(in the rows, 128 means zero)
One turn moves each row of this set onto another row. After a few examples, where does it send each row asked below?
lani: [173 111 137 118 117 119 136 126 138 150 131 101 136 100  86 147 112 135
 123 122]
dupur: [160 105 142 126 128 130 146 149 110 130 121  91 102  93 102 134 149 154
 122 110]
dok: [151 142 125 120 132 122 144 128 120 150 116 102 127 131  80 114 149 170
 130 118]
gizot: [190  99 123 126 141 129 145 142 141 118 113  96 119 103 107 107 151 143
 139 139]
kuve: [151 121 140 119 134 128 146 170 148 134 139 111 122 131  84 117 151 158
 120 136]
tober: [178 123 133 111 135 158 126 131 134 144 120 112 130 107  95 125 142 125
 146 159]
Tusod: [159 127 124 116 138 113 125 135 132 133  99 113 118 131 120 126 134 146
 163 123]
feson: [176 124 144 126 131 124 140 141 139 130 134 123 104 118  81 102 145 156
 136 140]
Mos: [174 102 124 126 123 127 154 132 147 146 132 111 118  91  95 143 134 131
 110 121]
sofe: [153 101 124 137 148 128 155 115 149 135 106 124 116 123 112 127 134 129
 129 114]
lomu: [166 129 128 125 148 135 115 130 118 138  94 126 126 144 105 124 144 128
 132 142]
kole: [154 106 146 119 135 142 128 156 146 133 124  88 147 114 109 116 128 153
 133 147]
pamat: [152 125 130 133 116 133 142 147 142 139  91 126 105 101 110 119 140 130
 146 146]
gepep: [176 111 114 120 125 145 144 138 132 126 124  96 121 102 115 108 159 149
 146 136]
sib: [178 119 102 119 128 133 140 120 146 153 122 102 137 103  90 142 121 141
 131 126]
fale: [148 136 131 138 123 131 135 140 115 140 126 134 142 119  84 124 158 139
 112 113]
gisug: [148 110 118 131 133 120 121 156 131 124 126 129 142 117  74 110 124 151
 119 131]
som: [135 134 155 122 127 130 128 144 134 141 120 108 117 126 120 134 155 124
 137 129]
zav: [142 121 122 125 136 129 149 134 146 123 106  94 144 128  91 131 130 111
 137 121]
rol: [154 112 139 124 149 117 118 155 112 126  92 115 118 136  90 135 132 127
 118 133]
vuv: [156 116 145 134 140 125 150 151 142 128 103 114 123 122  87 155 120 116
 127 113]
pigot: [168 137 119 141 147 133 130 143 114 119 127 127 128 116  81 126 153 144
 118 105]
Zoz: [169  93 117 110 143 126 155 151 124 149  99 125 116 112 105 149 147 151
 125 122]
lilun: [159 104 129 134 139 125 140 146 121 124  82 135 111 125 108 113 138 134
 120 137]
govap: [162 107 152 104 147 136 122 154 129 153 127 113 125 120  93 157 137 137
 125 139]
vule: [171 120 114 131 148 121 120 141 126 114 131 129 136 124  84 112 138 151
 132 119]
nuguv: [149 123 134 143 148 149 138 122 144 139 102 115 119 109  92 137 110 128
 132 126]
Dopu: [151 135 123 126 138 142 157 157 137 147 114 121 124 126  92 122 143 179
 124 123]
Sako: [157 114 125 127 137 121 134 117 150 151 114 118 126 135  88 137 142 109
 135 135]
dufu: [163 111 116 121 132 145 125 148 128 167 115 112 109 103  93 145 140 164
 130 147]
Nale: [153 120 138 111 130 151 118 155 129 136 135  83 137 111 101 130 129 155
 141 141]
Sav: [155 104 135 104 127 122 157 130 111 129 101  96 143 110 112 121 140 145
 138 111]
lal: [173 114 138 107 105 115 141 144 112 157 114 108 130 118  98 143 153 151
 143 126]
Tokon: [127 113 130 122 134 109 121 151 131 131 101  92 104 109  96 126 126 136
 136 135]
punip: [146 121 123 140 119 133 136 149 127 142 117 145 141 111  80 115 138 151
 114 132]
tuve: [138 117 142 124 132 131 134 144 119 121  97 112 136 136 113 108 149 121
 119 135]
puzol: [167 140 132 129 132 122 139 142 120 130 116 100 104 108  59 114 141 156
 131 128]
Zisi: [150 114 121 130 137 153 135 149 138 171 101 105 128 106  97 140 142 159
 117 149]
Ter: [149 134 116 130 154 138 134 159 135 134 101 107  97 114 110 148 151 136
 134 122]
zupet: [149 113 127 121 143 153 139 128 118 126 110  83 121  84  92 114 136 134
 125 134]
vuke: [146 132 129 137 152 156 127 148 119 125  89 114 119 122 102 123 140 128
 115 136]
muga: [160 118 117 123 143 144 142 129 144 141 136  90 137 100 103 144 121 144
 115 111]
ran: [177 111 148 130 144 117 138 137 111 134 111  85 108 102  92 139 151 144
 121 110]
Rasep: [175 130 141 121 120 124 141 132 114 167  98 106 136 121  95 147 157 148
 135 127]
Totog: [175 116 127 119 120 135 160 133 149 136 136 104 144 107 110 138 136 132
 125 113]

ran -> Rasep
pigot -> fale
Tokon -> Tusod
And these:
Zoz -> govap
dupur -> lal
feson -> puzol
sib -> muga
sofe -> vuv
tuve -> lilun

One turn moves each row of this set onto another row. After a few examples, where does it send each row asked below?
zagaf: [146 120 149 124 103 105 130 133 104 134 108 127 120 131 142 137 110 131
 132 139 139 128 127 118 142 104  73 145 125  98 125 130 143 144 108 139
 110 125 132 111 130 103 154 116 155 144 146 106 111 106 124]
gega: [131 111 132 130 119 122 115 131 142 171 104 131 150 138 129  90 122 141
 120 154 135 136 122 121 161  94  93 114 116 112 130 140 126 125 102 133
 125 138 118 111 123 132 134 121 134 155 109 105 131 113 115]
vel: [145 132 158 123  82 142  96 113 123 145 112 160 150 130 111 113 101 145
 120 152 142 115 114 105 147  96 105 115 137  97 123 136 123 121 116 134
 134 119 122 125 135 121  96 132 112 126 109 129 110 125 136]
tanuf: [137  80 143 119 102 132 119 116 145 158 116 132 122 138 141 128  84 125
  99 154 149 110 116 123 138 102  91 143 144 115 100 113  95 134 125 149
 118 134 109 152 125 119 115 132 126 128 112 136 109 125 134]
zafav: [142 112 133 110 122 125 102 130 142 160  98 137 118 139 120 143 110 145
 115 163 154 133 127 115 151  93 118 136 129 115 111 137 125 159 117 120
 133 113 111 114 134 134 109 117 117 132  95 126  99 134 140]
nik: [125 122 147 120  88 148  81 114 127 153 116 154 164 113 112 131 100 135
 111 153 145 109 123  96 139 106 115 133 140  83 125 117 125 122 108 132
 135 129 124 116 142 131 115 125 122 123  97 125 119 131 126]
lafa: [141 109 155 130  96 118 100 131 110 130 108 135 121 136 139 132 119 127
 120 149 150 119 119 120 144  97 112 139 140 101 113  89 131 118 117 130
  96 152 128 128  96 110 139 137 143 137 140 102  95  95 139]
sola: [127 106 166 127  81 139 109 112 127 155 106 156 173 118 129 134  92 133
 124 137 138 112 128 102 135 110 107 138 131  94 126 138 139 132 117 136
 134 122 133 111 150 140 119 129 120 123 114 128 123 130 131]
busu: [165 118 157  96 100 129  94 124 118 150 127 156 125 140 123 125  95 149
 117 139 149 116 123 145 130 111  82 130 111 110 106 118 123 124 127 126
 124 140  85 142 129 129 119 115 137 135 127 129 119 149 116]
nelel: [128 105 149 130 109 132 113 126 156 136 142 125 121 127 123 130 129 143
 121 165 150  97 142 123 141 104 117 135 142 114 113 114 132 116 105 134
 103 118 113 130 135 126 117 130 111 113 119 121 132 150 152]
mudu: [131  94 142 118 116 130 110 115 145 148  96 134 139 133 126 153 117 131
 106 150 167 118 130 118 145 106 139 151 114 110 110 141 130 156 122 120
 124 104 119 126 138 140 116 126 127 127 108 122  97 135 142]
Kir: [152 135 149 104  92 127 112 121 106 126  90 121 129 149 139 127 108 139
 138 171 142 107 136 125 131 119  99 111 118 111  94 104 119 111 111 135
  99 134 112 130 136 107 142 143 129 139 138 115 109 142 133]
vura: [137 108 142 108 117 137 111 125 144 160 101 142 131 142 128 150 111 143
 107 164 162 124 122 112 147 100 134 148 120 104 101 126 128 162 121 122
 126 118 122 121 134 140 112 124 129 129  95 120  99 136 144]
lik: [152 109 141 110  90 126 102 141 110 139  88 102 132 153 137 136 121 137
 142 159 119 106 144 125 133 124  97 124 130  86  95 125 131 111 100 122
  97 123 117 124 126 113 151 147 124 137 130 127 112 149 127]
Lusa: [148  97 165 116  88 112 121 106 111 169 108 130 127 135 143 142 103 149
 101 160 144  94 144 132 131 109  88 154 116 124 111 132  98 149 125 148
 134 118 103 127 139 121 124 124 135 139 114 121 115 133 129]
Zez: [149 118 151 125 124 148 132 147 147 145 124 123 130 124 124 126 111 150
 110 155 141 108 132 106 157 108 103 145 132 105 104 129 116 117 108 131
  95 100 124 133 137 123 110 140 123 104 129 121 122 146 146]
nata: [144 119 145 114 103 124 104 138 107 141 111 112 128 156 141 114 130 125
 119 139 136 114 111 119 150 113 103 136 125  85 119 127 141 123 104 118
  99 142 138 129 108 105 138 124 166 149 129 100 112 103 118]
Mik: [155 100 147 126 122 138 111 136  98 150 114 136 143 121 113 133 108 130
 117 149 137 124 110 129 138 118 110 125 117  66 118 116 113 124 127 142
 135 132  95 138 114 129 134 134 146 116 102 119 127 156 140]
kog: [136 118 122 110 110 129 102 129 108 125  92 102 142 134 129 140 111 123
 132 169 143 119 130 117 130 134  99 122 128  87 104 101 117 108 107 139
 105 130 120 128 141 106 153 145 131 126 122 111 118 147 121]
vab: [137  98 138 119 120 118 103 117 145 147  94 133 126 131 120 144 112 135
 116 150 161 129 136 120 149  99 120 138 123 123 117 150 128 156 123 119
 128  98 108 120 138 134 113 120 114 129 110 130  97 130 140]
zoru: [153 124 131 127 100 118 103 144 118 140 121 113 117 153 133 133 117 125
 118 139 135 120 108 122 155  98  88 138 135  84 107 125 132 122 102 123
 105 128 142 129 100 103 142 120 152 144 137 109 101 105 131]
vosa: [124 102 148 127 119 129 117 118 128 154  96 129 155 120 128  90 124 133
 116 138 151 119 145 120 154 100 103 125 109 116 143 146 128 129 101 123
 119 125  97 117 125 125 135 127 146 150 122 110 129 113 110]
Geli: [137 112 152 132 107 123 102 120 108 132  97 124 132 133 142 109 123 115
 125 142 145 119 123 113 153 107 117 127 126 104 126 106 130 121 116 130
  91 150 122 133 105 106 141 130 155 144 145 100 108  94 126]
lisud: [155  95 150 125 103 132  96 117 132 157 130 148 154 128 144 133  96 120
 116 140 154 128 133 137 126 111  95 143 106  95 116 111 117 134 121 139
 116 140 103 149 138 143 131 116 131 130 149 124 125 155 122]
Rosi: [139 107 139 112  93 127 116 127 119 135  96 112 140 147 152 134  93 122
 144 160 142 128 145 120 126 127  85 133 130  98 100 111 133 127 114 133
  88 137 123 122 140 117 147 149 118 126 144 125 120 141 118]
geso: [153 132 149 124 122 132 118 143 126 167 115 121 134 115 137 132 106 161
 113 143 146 113 129 110 139 126 109 160 134 122  90 139 119 127 119 122
 120 108 122 113 153 112 125 134 122 112 130 108 133 149 132]
deg: [122  93 158 117 109 139 114 122 124 153  97 135 160 130 130  96 134 143
 103 140 160 114 127 123 149 113 121 145 110 107 131 134 136 121 111 117
 111 140 112 123 117 130 125 149 148 143 107 102 122 111 106]
Fisu: [134 102 139 127 115 110  88 133 112 139  93 121 134 120 139 126 133 124
 130 146 130 128 133 112 151 113  95 133 131 104 140 106 134 122 102 137
 100 145 122 113 125 113 153 115 148 150 138  98 113 101 112]
boned: [142 113 152 112 104 108 117 138 108 146 104 125 126 147 148 120 123 135
 134 149 129 132 122 117 148 113  77 137 123  99 131 122 150 136 111 135
 101 148 137 109 127 113 144 120 154 151 131 100 118  99 114]
laf: [134 100 149 122 106 110  94 133 101 127 100 129 129 110 137 149 132 130
 122 142 146 115 135 117 135 111 101 156 139  97 132  99 134 128 100 134
 109 135 120 112 127 108 161 123 153 146 134  98 101 109 123]
bim: [154 114 138 151 113 122 132 154 135 133 127 140 144 134 139 128 129 132
 114 139 142  93  94 119 132 122  86 155 114  76 114 123 105 127 114 124
 113 139 121 119 122 110 128 143 124 138 138 108 109 142 135]
Suri: [141 116 145 145 117 100 111 143 124 134 123 140 126 113 112 132 119 137
 124 141 134  82 134 118 128 116  81 143 122  97 121 114 116 122 121 110
 118 152  91  95 116 113 144 135 119 136 121 124 119 130 132]
lipe: [145 110 143 152 102 111 113 131 139 121 132 146 131 125 121 124 131 132
 115 140 150  89 122 121 131 117  83 154 115  90 119 117 114 124 125 116
  97 147 103 123 115 108 124 149 113 134 145 126 111 127 127]
Duv: [151 128 146 136 120 112 133 156 126 144 126 145 140 128 143 131 103 137
 124 138 137  88 111 120 124 115  78 145 118  97 115 112 108 131 116 118
 127 151 106  95 129 117 141 123 129 143 129 106 117 141 137]
Lek: [145 114 154 123  79 138  90 122 130 151 108 146 164 131 120 126 108 142
 122 130 129 104 120 113 144 107 100 130 133  95 125 159 131 120 104 125
 138 101 127 120 145 128 108 120 117 134 117 131 112 135 127]
nadi: [130 106 144 117 109 134 108 133 140 172 109 138 155 150 137  95 128 150
 106 152 150 129 109 125 155 106 108 136 116 106 117 125 133 118 110 125
 117 154 130 117 115 136 121 137 136 151 102  97 124 111 109]
zur: [164  75 154 129 106 109  98 136 116 155 109 140 138 123 109 137 130 142
 126 142 121 131 119 137 138 119  92 133 115  80 113 142 132 116 130 140
 129 127 104 140 125 133 136 139 122 128 116 135 122 150 133]
sasi: [133  62 145 129  92 129 101 119 127 164 103 124 123 127 137 150 120 145
 102 156 131  95 132 129 139 115 105 157 146 101 113 118 104 140 117 150
 127 125  97 131 119 125 132 133 126 132  95 130 113 137 129]
pogi: [152  95 138 116 113 115 120 126 120 165 111 110 130 133 119 136 102 130
  89 157 136 104 118 121 141 109  86 140 124 100 102 141  86 127 116 142
 141 108 120 145 135 109 126 126 141 131  97 126 110 132 137]
zazem: [130 117 150 133 110 113 108 124 129 157 127 123 125 114 132 133 126 155
 125 158 150 106 136 123 127 120 125 145 147 126 101 127 135 125 121 130
 130 125 112 109 147 116 135 132 107 118 115 110 143 151 145]

kog -> Kir
vel -> Lek
zagaf -> laf
And these:
deg -> nadi
boned -> Fisu
busu -> zur
zafav -> vab
tanuf -> pogi
lipe -> bim
geso -> zazem

